Which row each row swaps with, under one turn or mirror
z_484: [ -1  -5 -12  30 -11 -18  24 -11 -58   0  -1   0 -13 -33  -1 -12  18   6]
z_204: [ -4  25 -21  28   9  -2   0 -11 -16  12   3  -7  15 -10 -15  11   4 -19]
z_872: [ -6   7   6  26  12   4   7   0 -26   1 -11 -18  28 -12 -15  -7   5  -5]
z_535: [  2   7 -10  31  14  -8  27 -16 -51 -17  22  25  -8 -21  -3  15   0   0]
z_579: [  9 -11  -6  21  -1 -31  25 -10 -25   7 -13 -14   1 -27  -8 -15   9   9]
z_252: [-12   4  -5  37  18   5  33  -6 -11 -20   4  -5  -4  -3   6  11 -17   3]
z_617: [ 11  19 -32  25 -22 -20   2  -5 -39   8   3 -12   0 -16   5  -5  13  -3]
z_489: [  6 -14 -16  39   4 -15  25 -20 -20   6   2  -2 -20 -32  -5 -16   0   7]
z_480: [-11   6 -12  41 -11 -11  18   8 -35  16  -2 -28 -16   0  13   3   7  -6]
z_404: [ -7   8   6  33  12  -8  -1  -3 -42 -20   9  20   0  -9   3  24 -24  -9]
z_791: [  2  21 -11  34  -6 -18   1  -1 -28  17 -13  -7 -20   3   1  28   8 -11]
z_145: [  2   9  -4  23  14 -20  18 -18 -19 -37  -7 -18  -9 -14  -6   3 -16  20]
z_440: [ -2  11 -35  30 -18 -33   8  -6 -34   4   9 -21   1 -24  -1   9  12  -8]
z_59: [ -5  -6   2  26  17 -12  13  -3 -44 -34  13  -3  26 -14  -3  14 -11   7]
z_166: [ -5   1 -15  31 -20 -32   4  -6 -28  -2 -21  -9 -14 -31   1 -10   3  -2]
z_421: [  9   2   3  30   4 -16 -16   8 -56  -5  11  -1   8   2  10  16  -5 -11]
z_904: [ 11   9  -3  28  21 -16  13  -5 -41   7  28  11  -1  -3  -1  30 -10  -9]
z_932: [  5 -12   3  44  19  -3  16  -1 -48  12  22   7 -13  -6   1   8 -12   1]
z_717: [ 11   0 -21  22  -7 -28   4 -17  -6 -21 -10  -3   3 -25  -5  -2  -1  -1]
z_831: [ -1   2  12  26  13  -8  15  -7 -15 -21 -29  -1   0  -3  -4   9  -4  14]
z_994: [  2  19 -11  28  -2 -25  -4  -2 -51   4   9 -26 -19  -1   5  19  -3  -1]
z_953: [  9  10   0  20  11   3  12  -6 -36 -31   8   7  22  -4   3   1 -14   5]

z_953 swaps with z_617
z_145 swaps with z_994
z_872 swaps with z_204
z_252 swaps with z_480
z_484 swaps with z_535
z_791 swaps with z_831

Which row each row swaps with, under one turn or mirror
z_733: [ -5  -5   1   2   6   5  15  -7 -21  12  -9 -15 -14 -10  16   7 -11 -25
   5  11 -10   5   7  10   5 -13  27   2   6  26  -1   1   9  -8  10 -10
   7  12  -2   4  -4  13   7  -5   1  18   6 -14 -11  -5  -3 -14   4 -14
  -7 -18   1 -23 -13  16  11]
z_514: [ 11   3   9  -8  -1   9   1   7 -14 -13  -9  -8  -9   5   3   3  15   1
   1   0  -6  -3  17   2  -1   2 -34   9  -9   7 -12  23   4   5 -12   3
   1  19 -24  16  16  -2 -10   6  12  25 -13 -13  -4  17  17  22 -16 -18
  -5  15  -3  14  -1 -11   1]
z_203: [-10  17 -20   6  -6   8 -12  10  11   3  11  10  26   0  23 -15  19  -2
  17  17 -14  11   1 -12  15 -11   6  15  -5   0   4  -1   0  -5 -10 -26
  10   7   5 -13 -18 -17   7   3  -4 -16   5 -11   5   8  -6   1 -11  -5
   9 -12  -9 -10  30 -10  10]
z_119: [  5  -3   1   9 -17  -9  29   4  -5 -10   1  -5  17   6 -10 -12  -2   7
   7  -5 -23 -15  -5  -8 -15   2  -4  -6   7 -21  -1  -9 -13  -3  11  12
   2 -15   4  -9 -11 -25 -10 -11 -22  -6   4 -12  -6  -1  10 -12 -16  14
  15  17   2  26 -11   3  -2]
z_704: [-12  -8  -2  15 -10  -3  30   9  -5 -10  -7 -18   5  10 -22 -15  -2   1
   6 -18 -20 -22 -13  -1  -5   8  14  -6   9  -8  13  -7 -10   2   6  10
   0   2  10 -21 -10   6   4 -24  -8   2  15   1 -13  -2   2 -12   7  19
   7   9  -7   9 -20  10   2]
z_208: [ -5  13 -11  11 -10 -14  -5   1  15  -5  -4   7   7   1 -14 -15   1  -1
  -8 -23 -20 -26  -4  -6  -5   3   7   7   2 -20  17  -3   3  -6  -2  -3
   2 -10   1 -33  -3 -10  12  -7  -5 -28  13  13  -4  -5  12  -7   6  33
  14  11 -11  -7  -4   5   8]
z_219: [ -6  -5  -3   8   7   9  25  -6 -13  11 -12 -18 -11  -5   4  -1 -10 -19
   5   2  -6  -6  -5   8   5  -8  33  -3   9  21  -3  -6   9  -8  12  -6
   4   4  12  -8  -8  19  10  -7  -2  13   8 -11 -12 -11  -4 -19   7   6
  -7 -16   1 -20 -13  23   6]
z_881: [  0  15 -11  -2   9  10 -21   9   6 -19 -12   2  -5   6 -14  -8  13 -10
   0 -23 -21 -24   9  -5  -5  15 -31  -5 -14 -12  13  12  -5   2  -9 -20
   8  15 -18 -10   5  -5   9 -16   4  -4   4  14  -5  10  17  19   0  16
   3  18  -3  16   5 -14   7]
z_769: [ 13  -9  17  -1 -11   6  34   1 -11  -4  -5  -7   6   3   2  -8   0   7
   8   4  -8   0   5   1 -12  -5 -11   1   8   4 -19  -4   3  -7   9   8
  -1 -10  -4  19   2 -18 -18   7 -11  18 -15 -33  -5   6  12   0 -27  -6
   1   7   4  24  -4  -2  -5]
z_833: [  1   9  10  -4   9  -3  -7  12   2 -21  14   2  22  10  17  -9   3 -14
  -2   1  17  29   8  11   3  15   2   1  -9  -1 -15  18  -8   3  -5  -8
 -17   1   5   2 -19   5  18  24  11   4  -7  -3  -2   0   8  16   6  -5
  24 -20  -7   2   1 -16   8]
z_560: [  3   2  14 -11   4   0   0  -1 -17  -1  -9  -6  -4  -4  23  -5  14  -9
   2   9  16  21  22  17   0 -20   0  14  -7  22 -15  11   6 -12  -7  -8
  -5  -2 -18  19  17   5  -7  23   5  16  -7 -27  -7   7   7   7 -12 -14
  -2 -10   0  -3  12  -6   8]
z_978: [ -7   2 -14  12  14   7 -12   1  12 -25 -11  -3  -2  -7  34  12   1   2
   3  21  -5  12 -10  -7  16 -19  -9   3   2  -1   2  21  -4  -5  -7  -7
 -12   1  17  -4 -24  -4   7  14  -3   1  -3  12  20 -12  11  -3  -3 -12
 -12   7   8  -9  -1  -3   5]
z_693: [  2 -12 -18  -2   4  10 -15  -7   6   9 -17 -12 -29 -14   2 -10   7   4
   7 -18  -3 -19  10  -7   9 -13 -13   3  -4   1  19   7  11   8  15  -1
   1 -16   3  20  14  16   4   9 -20 -17  17  11  14   2   2 -13  -5  21
 -22  16  17  -3   1  -7 -12]
z_726: [  6   9 -10  -1   4   7 -20   8  -1 -21  -6   1  -3   6  -7  -5  19 -10
   1 -12 -18 -14  15  -4  -6  15 -39   2 -18 -12   6  22  -9   6 -12 -10
   8  23 -22  -1  11 -10   2  -7  10   3   1   8   1  13  17  23  -4   2
   5  22  -2  16   5 -21   0]
z_711: [ -3  -1 -10   0  12  25   1   6   5 -21   4   4   4  -4  22  -5  12  -3
  -1  11  14  28   0  11   2 -15  -4  -5  11  24 -17  17  -4 -10 -16 -12
  -3  15  14  -1  -3   8   2   4  11  18  -3  -8  -6   5   6  19  -2   0
 -11 -19  -9  11  16   0  16]
z_941: [ 14   6   2 -19 -16 -17  -5  -5   1  20   6 -10  -3  10 -16 -15   1  -7
  -7 -31   4 -16   9  -4  -1  17  12  -3 -17  -3   7   2  21  14  14   0
  -4 -10   1   6   9  13  21  19   2 -15  10   3 -10   4  -3 -10  12  24
  12  -7  -3 -12 -17  -7 -20]
z_729: [  4  -9  16  -2  -6   5  16   8 -20 -14  -6  -9  -4  10  -1  -2  13   1
   5   5  -3   0  15   2  -7   4 -20   8  -1   9 -14  19  -2   6  -7  10
  -3  20 -18  17  12   0 -14   3  11  31 -14 -20  -5  13  14  15 -17 -18
  -3   4  -4  14 -13 -11  -2]
z_221: [  8  -1   0  -5  15  32  -7   7   3 -14  -8  -1  -2  -1  10 -16  19  -5
   3 -17  12  12  12  19  -5  -4 -18  -3  -2  15  -5  10  -7 -12 -13 -18
  -9  -4   2  22  13  15  -2  -1   2  14  -5 -15  -6  16  10  25   0   9
  -8 -10   0  25  24 -15   9]
z_946: [  7  16 -14 -17  -9  11  -8  -5   2  24  -6   8  -7   1  -3 -18  25   9
  19   2  -1 -23  16 -21   7   0   4   8  -7  17  -5 -10  23   2  -2 -28
   8  -9 -11  -7   9   6  -4  14  -8 -22  -1 -15  -2   6  -6 -10 -19  21
 -12 -12   7 -11  18  -1  -1]
z_563: [  1  10  -4   1   3   0  11 -16  18  14  -3   9  10   0   9  -4 -21 -13
   2  -6 -24 -10 -17 -14   6  -2  24  -6   6   0  -1 -13  18  -7   3 -15
   6  -7  20 -15 -17  -7  23  12  -9   0 -10  -5 -11 -17   1 -10   5  20
   0 -17  -6 -21  -3  10  -3]
z_152: [ 14   5  -4 -17 -29 -19  -7  -2   7  24  10  -9  10   6 -17 -14   8  -1
  -9 -23  -2 -18   0  -9   0   4   6  -4 -21 -14  25  -2  16   5   8  -9
   2  -6  -2  -2  -9  -5  13  11  -1 -27  16   0  -8   2   2 -11   5  14
   8   6  -8 -10 -17  -8 -23]
z_811: [ 11  -3 -30  -6 -28 -11  -9  -9   2  15   8   6 -13  -3 -15  -6  11   3
 -10 -14 -16 -25   4 -15  -7  -4  -3  -3   3   2  17  12  13  11   5   1
  17  11   1 -11  21   0   3  -8   1 -19  23  16  -5   7  -1 -11   6  30
 -10   4  -6  -5 -13   5 -11]
z_457: [-18  -5 -11  -1  12   7  -8  14  21  -4  -4  -3   5 -13   1 -11   0  -7
   7 -17   1   2  -8   9  -1   6  -9  -6   5 -12   9 -12   7 -21  17  -7
  -3 -13  18 -16 -23   0  21 -23 -20 -30  28  10  -1   3   4  -4  -1  12
   1  -4   1  13   6  -3  13]
z_599: [  1  -2  13 -10  10  10  -3  11   0 -11   7   4  15  -2  11 -12   8  -9
   5   7  30  24  13  14   3   7   4   2  -3   7 -16   8  -2  -4  -5 -12
 -13  -6  -3   7 -32  13   7  23   6  -2 -12 -13   2  -2  15  17 -14  -5
  10 -25  -1   6  -1 -12  11]
z_102: [-12  -4  -9  15  -2   1  23   6  -6  -2  -4 -16   2   0 -12  -9 -10  -8
   5 -12 -16 -18  -9   2   2   0  23  -2  13  -2  12  -9  -3  -1  10   9
   5  -2  14 -26 -14  12  12 -23 -14  -3  22   6 -14  -4  -2 -17   9  18
   5   3  -5  -3 -16  21  11]
z_91: [ 11   4  -7 -21   9   1 -23  -4 -11  -3   3   8   3   1  11  -8  14 -13
  16   3  -4  10  32  -4  -7   5 -28  -5 -22  -1  -4  11 -16   6  -5 -13
  10   1 -21  19  19  -5   0  15 -14  -8   1  -4  -9   6   0  10 -12   7
   7  -1  15  22  17 -25  -1]
z_737: [ 10   1   6 -27  -8  -8 -14  -4  -1  14  -8   0 -17  -9  15  20   8  -1
  -1  12   7   3  10  -5  -2  -2 -27   5  -9  10 -11  12  37 -15   8  -4
  -1   6 -10  11   2 -13   0  10   6  -5   1  -9   2   8   9  -3 -17 -28
 -19  -1   8  -7 -14 -11  -8]
z_868: [ 11   4 -19   7 -29 -20  -5 -13  -7  11   7   9  -2  -4   1  12  -2  -8
 -10   3 -26 -21  -3 -12  -9  -2  17   3   5  -3  15  12   8   1   0   3
   5   4   8 -21  -3 -12   0  -8   3 -14  11  13  -3  -4   3 -23  12  10
   2 -10  -4 -21 -27  11  -3]

z_704 swaps with z_729
z_560 swaps with z_208
z_711 swaps with z_811
z_693 swaps with z_978
z_457 swaps with z_737

